x =
[[-14.7  37.4 -37.2  -4.3 -15.3  14.5 -15.1   6.6  -3.9  -0.2 -12.6 -27.3
  -36.9]
 [ -1.3   8.0  33.8 -38.7  -4.6  58.2  32.4   1.3   9.3   8.6  -2.3  10.6
    1.6]
 [ -1.7 -13.9  26.1  34.0 -30.6 -14.5  44.1  -0.2  -0.2  -1.1  -8.0 -27.4
  -13.1]
 [ 13.8   2.5  41.8  -4.1  30.4  58.3 -15.3   5.7  27.1 -27.6 -23.6  14.5
   41.4]
 [-16.7 -26.5  34.0  29.5  17.1  58.5  11.2   6.9 -18.2 -22.2  15.7  15.8
  -11.2]
 [ 15.3  71.4 -36.7   4.1  33.7 -10.4   5.9   1.3  -4.9  -8.9  -7.8  -0.8
   25.9]]
Which number is the entry just right of the smallest entry?
A: -4.6
The second largest entry: 58.5
Which number is the second smallest entry?
A: -37.2
The entry just right of -14.5 -> 44.1
Which number is the entry just left of the smallest entry?
A: 33.8
Which number is the entry just left of -7.8?
A: -8.9
Which number is the entry just left of 27.1?
A: 5.7
The entry just right of 26.1 -> 34.0
Which number is the entry just right of -4.1?
A: 30.4
The first entry in reading order -> -14.7
Which number is the entry just right of -2.3?
A: 10.6
Which number is the entry just left of 4.1?
A: -36.7
The fourth entry in reading order -> -4.3
Which number is the maximum?
A: 71.4

M = [222 250  40 162  23 130]
Read off the entry just left of 250.
A: 222
Read off the entry just right of 222.
A: 250

Questions about the table below.
1) Find the entry just right of -41.6.
2) Find the entry just right of the largest entry.
3) Find the first entry, reading row by row.
4) Find the third smallest entry.
5) Find the 2nd entry on the main diagonal.
6) Find the second entry on the diagonal from the top-right corner.
7) Find the largest entry in the first column.
8) Find the top-right entry.
[[  8.3  49.4 -74.1  42.5  45.2 -45.1]
 [ 64.0 -41.6 -75.8 -47.7  75.6  73.4]]
1) -75.8
2) 73.4
3) 8.3
4) -47.7
5) -41.6
6) 75.6
7) 64.0
8) -45.1

a =
[[ 21.0   5.3   4.1  -6.7   6.2   6.9  40.4  31.0   3.3 -32.4  -0.3 -49.2
   12.6  29.8  25.2]
 [-17.8   1.7   4.6  -4.4 -16.0 -20.8  -7.6  -5.5  -7.5  15.1   8.5  15.6
    9.5   1.2  -0.3]
 [ 10.0   5.7 -11.1  -2.0   8.3  14.1  31.6   8.7  12.1 -16.2  -1.4 -32.4
    8.5   4.3   8.4]
 [-23.6  -0.1  -2.9  -4.8 -24.7 -15.3   2.5 -21.1   0.1  25.0  10.1  -0.9
    9.5  -9.1  -4.5]
 [  5.6  13.1   5.7   8.0  -5.7   8.7   5.2 -10.7   9.3  -0.3 -17.5 -12.0
   -2.3 -20.0   3.2]
 [ 31.0  28.9   2.4  -4.0   2.6  13.0  54.7  16.2  28.0 -10.6 -24.3 -22.9
   -4.2  -7.0  10.7]
 [ -9.2 -20.7 -14.7 -13.0   8.0  -9.4  -1.0  11.4  -8.9   3.7  28.4  13.1
    3.0  26.3  -8.3]
 [-14.2  -7.1   8.3   0.4  -9.7 -16.0 -27.6  -7.4 -13.6  13.9   6.6  25.2
   -1.6   0.5  -5.4]
 [ 26.9  33.3  17.1   5.1   4.8   2.7  15.7  13.9  16.3  -8.0 -34.4  17.6
   -9.2 -17.1   7.8]
 [-22.3  29.2  -9.8 -12.3 -19.3 -22.8  45.4   5.1  11.1   0.0   7.8 -15.8
   44.9   0.7  19.2]]
Give the maximum.
A: 54.7
The 3rd largest entry is 44.9
The entry just left of 4.6 is 1.7
The entry just left of the smallest entry -> -0.3
Give the entry just left of the largest entry.
A: 13.0
Give the minimum.
A: -49.2
Give the entry just left of -7.6.
A: -20.8
Give the 2nd largest entry.
A: 45.4
Give the entry just left of -15.3.
A: -24.7
Give the first entry in reading order.
A: 21.0
The fourth entry in reading order -> -6.7

Questions about the array below. Counting starts at 1.
1) Give the entry directly below -41.1.
2) Give the entry just right of -12.5.
3) Give the entry just left of -10.4.
4) Give the bottom entry of the column that holds the largest entry.
5) Give the entry directly above -25.9.
6) Give the entry just right of -17.9.
7) Give the entry in row 2 and column 1.
8) Give the entry directly above -1.6.
[[ 21.3   0.2 -64.0 -16.1  16.6   1.5]
 [  9.6 -64.0  24.0   3.9  22.4   1.3]
 [-18.6  55.1 -44.9 -13.5  -1.6  -2.1]
 [ 33.2 -12.5 -60.3 -11.2  13.6  -3.1]
 [  9.3 -61.9 -17.9 -10.7  29.0   6.0]
 [-11.8 -56.9 -21.0 -34.6  24.2   8.7]
 [-33.1  14.9 -41.8 -41.1 -21.4 -10.4]
 [ 23.8  14.3 -25.9 -30.4 -56.2   6.1]
 [-45.5 -35.3 -14.8 -47.2   0.0  -7.4]]
1) -30.4
2) -60.3
3) -21.4
4) -35.3
5) -41.8
6) -10.7
7) 9.6
8) 22.4

Read these off the row that follows.
1) Read off the entry just right of the smallest entry.
2) Read off the entry just right of 9.1.
[ 32.8  47.4  -2.9 -14.5  54.0 -35.7  67.4  26.2   9.1  23.8   1.0]
1) 67.4
2) 23.8

Questions about the row below.
1) What is the entry just right of 140?
2) What is the entry just right of 191?
3) What is the entry just right of 131?
[ 24 183 222 191 140 131 123]
1) 131
2) 140
3) 123

[ 65.1 -22.3 -17.5 -32.2  -5.9 -23.7  64.4  60.4  -5.1  -3.8   4.7  28.6
  30.2]
The entry just right of the smallest entry -> -5.9
The entry just right of -3.8: 4.7
Find the entry just left of -17.5.
A: -22.3
Find the entry just left of -5.9.
A: -32.2

grid =
[[  3.4  -2.4 -26.6  18.3 -21.0  68.0  41.1 -36.0  31.3  -9.2 -36.1 -25.4
   15.1 -31.3  45.2]
 [-40.8   5.2 -56.3  18.0 -24.1  46.1  24.7 -40.7  33.8  16.3 -16.6   5.4
   27.0 -24.6  45.6]
 [  7.0   2.3 -27.4   6.5  -4.4  68.8  40.2 -28.6  41.0  14.0 -34.9 -34.4
   44.7 -11.4  34.6]
 [-47.8  15.3 -59.2  -7.1   4.7  31.7  -3.2 -28.2  38.4  41.4  -2.0   8.7
   60.0   2.1  23.5]]
The entry just left of the smallest entry: 15.3
The 3rd smallest entry -> -47.8
Give the entry just left of 2.3.
7.0
Give the second entry in reading order.
-2.4
The first entry in reading order: 3.4
The smallest entry -> -59.2
Give the 2nd smallest entry.
-56.3
Give the entry just left of 68.8.
-4.4
The entry just right of the smallest entry: -7.1
The entry just right of -9.2 is -36.1
Give the entry just right of -31.3.
45.2
The entry just left of 16.3 is 33.8
Give the fourth entry in reading order.
18.3
